Here is a table of points, one per row:
[ -18.  -27.   -5.   83.   -8.    4.   -8.   11.   42.   52.  -14.  -11.  -25.  -72.   16.   38.
  -31.   38.  -18.   15.    6.    7.  -33.   25.  -18.   21.   30.   38.   -1.   75. -102.    0.
  -14.  -24.  -47.  -46.]
[ 20. -22.  -9.  38. -44. -16.  12.  64. -50.  24.  -4. -10. -36. -25. -12.   3. 113.   1.  35.
  36. -49.  -6.  24.  42.  77.  42. -24.  27.  25.  -8.  34.  24.  -3. -10.   3. -69.]
[ -17.  -56.   56.    3.   30.   -7.   32.   52.   16.   58.  -36.   29.  -16.   21.    3.  -39.
   25.    6.   -1.   26.  -57.  -19.  -18.  -61.  -73.   59.  -55.  -80.  -18.  -71.  -22. -106.
  -45.    0.  -22.   29.]
[-17.  33. -26.  -1.  37.  66. -17.  -3. -11.   2.  44.  -2. -27. -22.  -9. -16. -25.  19. -56.
  24. -21. -59.   2.   8.  43.  46.  13. -44. -41.  60. -16.  35.  -8. -30.  23.  -4.]
[ 36.  32. -11.  33. -11. -29.  17.  54.  38. -38. -64. -32. -15.  23.  19. -13.  25.  -9. -70.
 -11.  32.  82. -24.   3.  36.   4.  12. -19. -23.  51.  -2.  -1.  14.  -9.  15.  -9.]
[ 10.  36. -46. -19. -19. -20. -32.  13.  -5. -23. -40.   2.  44.  73. -23. -20.   8.   9. -16.
 -17.   7. -27.  10. -58.  -6. -51.  15. -10.  44. -16. -63. -10. -39. -20.  72. -31.]
[-24.  14.  51. -49.  36. -24.   6. -23. -20. -34. -40. -23.   8. -20.  39.  50.  59.   0. -42.
 -15. -11.  16. -10.  37.  12.  31. -42. -10. -16.  10.  31.  -4.   6.  -4. -12.  -4.]
[-17. -54.  -3.  17.  33.  12. -31.  59. -27. -20. -93.  46.  38. -52.   2. -19.  32.   4.  23.
  44.  23.  -7.  -3.  33.  83.  76.   6.  43.  65. -56. -15.  69. -24. -21. -29.  26.]
[ 16. -19.  52.   0.  -4.  11.  10. -15.  51. -29.  80.  31.   2.  64. -41. -25.  57.  -2. -44.
  42.  28. -17.  10. -36.  29. -49. -18.  32.   6.   6.  -6.  54.   7. -41.  -8.  11.]
[-30. -13.  53. -18. -25.  18.   9.  11.  -1. -21. -24. -20. -32. -13.   1. -22. -31.  43.  10.
  28.  41. -19. -21.  14.  34.  11.  -4.  57.  12.   1.  53. -54. -30.  30.  44.  -4.]
[-19.  -1. -39.  18. -14.  63.  14.  19.  35.  14.   6. -23. -50.  55.  39.   6.  19. -43. -19.
  16. -12. -17. -98.  22. -31.  52.   5. -43.  95. -47.  35. -65. -40.   9.   3.  54.]
[ 15. -58.  24. -41.   8.  14. -32.  26.   0. -34.  16. -15.   1.  -1. -11.  -9.  24.  53.  20.
 -37.  30.  -4. -39.  69. -20.   3.  22. -20. -16.  -8.  26.  25. -60.  49.   6. -46.]
[ -4. -38.  21. -30.  -1.   5.  28.  10. -29. -27.  -4. -12. -44. -21. -44.  36.  12. -29.   1.
  -6.   9.   8.  42.  -7.  76.  -6.  -1. -52. -48.  44. -49.   8.  27.  43. -10.  -1.]
[-26.  -7.  -4.  48. -43.   1.  10. -99.  32.  57. -12.   7.  53. -12. -27. -40.  -8. -49.   0.
  12.  31. -35. -36.  62.  13. -22. -37. -38. -22.  -8.   0. -15. -21.  -5.  56. -17.]
[ 27.   1.  -3. -53. -26.  16. -36.  20.  18. -20. -10. -18. -22. -61. -13.  68.  -2.  30. -15.
  13. -23.   6. -24. -20. -29.   8. -10.  -2. -39.  -9.  58.  37.  -5. -30.   8.  60.]
[-11.  34.  -4.  78.  -5.  35. -22. -53. -37.  10.   7.  43. -19.  22.  12.  13.  14.  43. -10.
 -10.  -5.  27.  19. -44.  20. -57. -14.  27.   8.   0.  51.  -5. -24.  40. -19.  13.]
[-14.  55.   6. -17. -51. -38.   4.  21.  -7.   7.  64.  60.  43.  13.   2.  43. -21.  45.   1.
  51. -43.  49.  25.  32. -14.  34.  24. -40.   7. -25.  -5.  32.  -3. -15.  28.  26.]
[-15. -75. -17. -34.  23.  33.  27.  17.  -6.  10. -35.   0.  33.  27.   5.  48. -28.   6.   6.
  46.  15.  45.  38. -13. -54. -20.  13.  -4.  48.  60.  17.  70. -25.  30.  45.   2.]
[ 25.   3.  14.   1.  -8. -36. -27. -16.  38.  -9.  15. -20. -14. -47.  11.  -9.   2.  27. -43.
  11. -28. -34.  21.   0.  18.  35. -20. -14.  62.   9. -24.   5.  15.  18.   3. -63.]
[-19.  20. -67. -28. -17.  15.  37. -36. -14.  30. -39.  -3.   1.  17. -55. -43. -16.  14.  -2.
  55.  15.  42.  34. -39.  38. -31. -13. -12.  23.  26.  47.  13.   6. -12. -79. -46.]
[ 13.  26.  11. -16.  38. -19. -17.   9.  15.  36. -13.  24.  12.   9. -12.  -9.   7.  -8.  51.
  67.  27.  -2. -50. -23. -48. -52.  76.  21.  19.  -1.  29.  19. -23.  10. -36. -30.]
[  4.  45. -26. -15. -39. -38. -29. -58. -11.   2.  46.  36. -60.   8.  -1. -61.  13.   9. -10.
 -36.  29.  31.   9. -28. -48.  31. -27.  16.  -7. -13. -16.   8. -27.  44.  45. -29.]
[-26.  14. -55.  21. -22. -59.  -5. -27.   7. -47. -14.  20. -21.  -9. -25.   6.  25. -12.  51.
  -3.   7. -36. -39.  -9. -38.   8. -28.  80. -87.  71.  14. -19.  -5.  -6.  19.  28.]
[-24.   3. -13.  32. -12. -23.  57.  16.  27.  -6. -37.   6. -30. -14.   0. -23. -35.  -6.   0.
  -7.  11.  11. -28.  34.  51.  33. -28. -17. -27. -76.   2.  16. -17. -35.  -6. -10.]
[ 30.  41.  17.   3. -19.  28.  -5. -16. -30.  78. -63.  45.   8.  12.  -2. -29. -20. -84. -29.
 -12.  14.  -4.   2.  66. -50.  53.  28.  12. -36.  35.  -9.  15.  28.  -7.  28.   5.]
[ 19. -32.  -1.  22. -31.   3. -15.  -3.   4. -29.  20.  63.   5.   9.  35. -10. -33. -52. -44.
 -26.  11. -34. -26. -39. -45. -30.  36.  17.   2.  -2.  37.  38.  17.  -4. -61.  -9.]
[ 19. -26.  15.  -5.  16.  25. -31.  27. -31.  12.   2. -14. -34.  -3. -31. -57. -45.  81.  13.
  -3.  32.  57. -12.  82. -45. -36. -14. -30. -24.   8. -27.  -3.  49. -11. -23.  18.]
[ -7.  -8. -19.   1.  46. -21. -19.  13.  41.  -5. -15.  -3.   4.  63. -18.  18. -36.   9.  24.
  -5.  33. -20.  14. -12.  42. -10. -15.  12. -22.  -2.   1. -32.  90.  -4. -55.   1.]
[ -4. -12. -35. -96.  24. -32.  63.  22.  32.  46.  -6. -21.  31. -44.   6.  16.  32. -14. -34.
  -1.   1.  13.  43. -12. -36. -21.  10.  61.   6.  24. -21. -30.  -2. -18.   5.  10.]
[ 20.  35. -10.  35.  -8.  24.  30.  21. -16. -12.  25. -16. -24.  37. -54.  28. -15.   9.  34.
 -12.  69.  -9.  85. -63. -50.  40.  19. -35.  44. -38.  -9.   3.   8. -37.  15. -33.]
[ 24. -61. -32.  41.  27.  -5.  58. -26. -32.  -6. -13.  -1. -11.  31.  19.   3.  22.   3. -20.
 -23.  -4.  -8. -21. -72.  -4. -11.  85. -12. -34. -36.  26.  -5.  -7. -36.  -1. -13.]
[-20.  24.  24. -24.  13. -15.   2.  22. -28.   9.  -4. -27.  45.   4. -12.  45.  25. -24. -28.
   5.  51. -31. -45. -29. -17.  -3. -50. -17.  16.  26.  14.   3.  65.  46.   8.  -4.]
[-15.  28.  -2.  12.  34. -84.  16.   2. -17.  -1.  89.  12. -27. -49.  24. -14. -37.  14.  18.
  11.  39.   4. -26.  -5.  35. -18.  25. -52.   5.  25.  -9.  -1.  -2.  -1.  34.  60.]
[ 12.  14.  60. -13.  10. -38. -38. -23. -23.   5. -63. -27. -25.  84. -78.  28. -54.  -2. -12.
 -25. -79.   9.   5.   6.  29.   8. -26.  58.  33. -25.  41.  -6. -19. -42.  10.  15.]
[-40.  33.  16.   7.  46.  36. -12.  68. -30.  20.  28.   0.   3.  53.  12.  26. -12.  43. -14.
  13.   2. -48. -56.  43.  14.  10.  22. -17. -60. -11. -31.  13.  -2.   1. -13. -86.]
[-75.  -9.  -2. -50. -55. -15. -42. -17. -15.  45.  13.  23. -64.  56. -10. -22.  36.   2.  -6.
  -1. -11.  16.   8. -30. -15. -22.  38.  30.  -1.   0. -54.   5.  11.  14.   1.  25.]
[ 11. -11. -14.  26.  11.  29.  16. -29.  10. -27. -39. -17. -39.  54.  73.  30.  26.  26.   5.
  38.   9. -29.  62.  18.  -8. -88.  35. -26.  12. -27.   9.   5. -14.  12. -13.  88.]
[ 22.  11.  26. -51.  11.  36. -33. -44.  29.  32.  -2.  -4. -22. -62.  19.  -9. -27.  10.  36.
 -10.   5. -21.  42. -47.  10.  12.  -1. -33.  16.   7.  40. -37.  36. -10.  22.  10.]
[ 14. -21.  -2.  16. -57. -16.  43.  24. -23.  -5.  59.   0. -21. -25.   8.  24. -12.  35.  16.
  -5.  -4. -52. -14.  71. -29. -35. -19. -17.  29.  22. -44. -59.   5. -42. -18.  36.]
[-62.  -6.   3.  11. -21.  17. -23.   9.   9.  -8.  46.  42.  38.  -8.  54.  42.  51.  -6.  29.
 -32.  59.  61.  35. -25. -10.  29.   3. -20. -12. -15.  43. -12.  23. -32. -32.  -4.]
[ 13. -11. -11. -18.  21.  36.  18.  20.   9. -58. -11.  54.  26. -25. -11.  -3.  21.  40.  -6.
   2. -18.  39.   5.   3.  48.  40. -11.  53. -16.   1. -10. -66.   9.  78. -19.   6.]
[ 23. -54. -39.  -9. -12.  22. -38.  63. -16. -22.  31.  16.  23.  -5.  -3. -11. -53. -33. -16.
 -23. -32. -13. -24. -27.  25.  18. -19.  10.  -6.  54.  44. -39.  23.  -8.  19. -24.]
[ 13.   1.  -6. -21. -10.  25.  24. -53.  28. -16.  33.  39.  18.  22.  -4. -32.  53.   4.  50.
 -41. -50.   8. -11.  70. -27. -21.  45.   7. -17. -32. -10.  -8.  69.  -5.  45. -47.]
[ 20.  28.  34.  66.  55. -19.   4.   4.  -3.  27.  36. -47.  51.  26. -67. -24.  36.  44.  36.
 -58. -21.  -6.   1.  -3. -12.  60.  19.  24.  40.  70.  43.  54. -40. -15.  -6.  93.]
[ 16.  12. -17.  42.  62.  -4. -30.  36.   9.  17.  44. -23. -18. -42.  69.   3.  -4. -38.  11.
  12. -17.   8.  49.  44.  15. -26. -56.  57. -12. -35.   4.  -7.  14.  41.  53. -69.]
[ 11.  -1. -29.  -4. -51.  -7. -27. -24.  56.  17. -44. -12.   0.  42.  -2.  -2. -21. -30.  29.
 -74.  -9. -29.  51.  47.  24.  61.   0.   4. -65.  -2.  -7.  24. -38.  38.   1.  27.]
[  8. -24. -40.  -2.  -6. -73. -10. -65.  -2.   1. -96.  39. -24.  18.  29. -38.  27. -20.  63.
   6. -21. -11. -27.  -2. -16.  12.   2. -62.   3.  30. -16.  -1.  19.  19.  56. -28.]
There is one direction along which these points spread out most. Take the direction at right angles to it along which they spread out most. Go by this last direction. Where along it does each point below lie, from 0 to 99? 50 is the average, and the first point above lies past it. One standard deviation of the points above along it is 16.
[  5.   4.  -1.  18.  22.  53.  -4. -37.  15. -33. -10.  -8.  31. -30. -31.  32.  -1. -48.  20.
  41. -17.  -3. -47. -19.  -7.  20. -37.   7.  19. -16. -46. -11.   8.  20.  18.  28.] 52
[ 65. -19.  -1. -25.   9.  11.  12. -38.  -1.  59.  46. -11.  47.   1.  43.   5.  26.   8.  -4.
  -3.  -6.  32.  -2. -51.  75. -26. -55.   1. -13. -12. -16. -30.  10.  14.  14.  56.] 43
[-30. -42.  12.  15.  -7. -24.  17. -16.  10.   0.  80. -94.   1.  33.  23. -27. -47. -22.  22.
  -1. -39. -18. -21. -33.  -5.  54.   2.   6. -20. -47. -45.  57.  45.  24. -35.   9.] 51
[   7.   48.   38.   12.  -66.   51.    8.   72.   25.   25.  -47.   13.   26.   12.   36.   -3.
   -7.   19.   36.  -14.  -25.  -26.   10.  -62.   -1. -106.    9.   -9.  -12.  -17.  -21.   68.
    8.    7.   10.   16.] 37
[ 14.  16.  55. -30.  23.  -9.  16.  -1.  14. -40.  28. -21.  11. -24.  25. -13. -10. -59.  58.
  21. -13.   5.  18. -10.  -3. -22. -23.  -3. -25.  56. -20. -29. -94. -34. -64. -63.] 49
[-15.   9. -10.   0.   7.  82.  -8. -17. -39. -55. -13. -19. -44. -79. -24. -11.   3. -46.  18.
 -18.   2.  -8.   5. -20. -17.   6. -25.  38.  10. -13.  -9. -14.  -1. -21.  18. -11.] 52
[ 11.  -4.  37.  13. -16. -14.  22. -42. -16.  -5.   5. -21.  21. -46.  19.  32. -35.  28.  -9.
 -32.  -7.  19.   3. -54.  -2.  14.  92.   1.  22.   7.  11. -46.  37. -10.  10. -33.] 44
[-25. -27.   6.  16. -17. -25. -54.  39. -24.   0.  20. -14.  21.  30.  -7. -20.  12. -64. -24.
   5.  13.  72.  52.   6. -15. -55.  35. -18. -17.  -9.  -4. -25. -39. -14. -11.  25.] 41
[ -13.    5.   32.   27.   74.  -45.   20.    9.   22.   22.    0.    9.   -4.  -33. -125.   22.
  -19.  -36.  -24.  -96.  -38.   -1.    6.   46.    7.  -78.   11.  -17.   27.  -14.   58.   22.
  -29.    7.  -11.   17.] 43
[ 62.  37.  -5. -52.   7. -11.  10. -37. -33.  -6.   3.   0.  -2.  -2.  -5.  61. -18. -53. -18.
  15.  28.  12. -22.  34.  48.  33.  -5.  17.   5. -42. -33.  -4. -17.  39. -17.  57.] 51
[ -2.  41. -36. -60.  15.  49.  -2. -33. -14.   3.   4. -33.  34.  -1.  55.  17. -25.  21.   4.
 -60.  -5.  48. -52.   0.  -6. -32. -70.   2.  23.  -9. -10.   3.   2. -25. -15. -18.] 50
[  3. -41. -33.  33.  25. -42. -10. -20.  -8.  -2.  27.  -1.  29.  -9.  20. -17. -52.  74. -49.
  51.  14. -37.  34. -10. -66. -22. -17.  14. -13. -30. -15.  39.   1. -22. -17.  -3.] 40
[-37.  46.  31.  -5.  -7. -22.  38.   9.  -9. -47.  15.  -3.  15.  -1.  72. -57. -65. -10. -10.
 -22. -15. -10.  16.  24.  12.   2.  11.  -1.  20.  32. -26.   1.  27.   3. -20.   6.] 55
[ 15.  30. -20.  -4. -31.   8. -23.   6.  -6. -35. -31. -33.  49. -63. -34.   2.  38. -16. -30.
  30. -10. -27.  46.  19. -48. -18.  19.  -1.   2. -37.  40. -19.  36.  22. -40.  -4.] 44
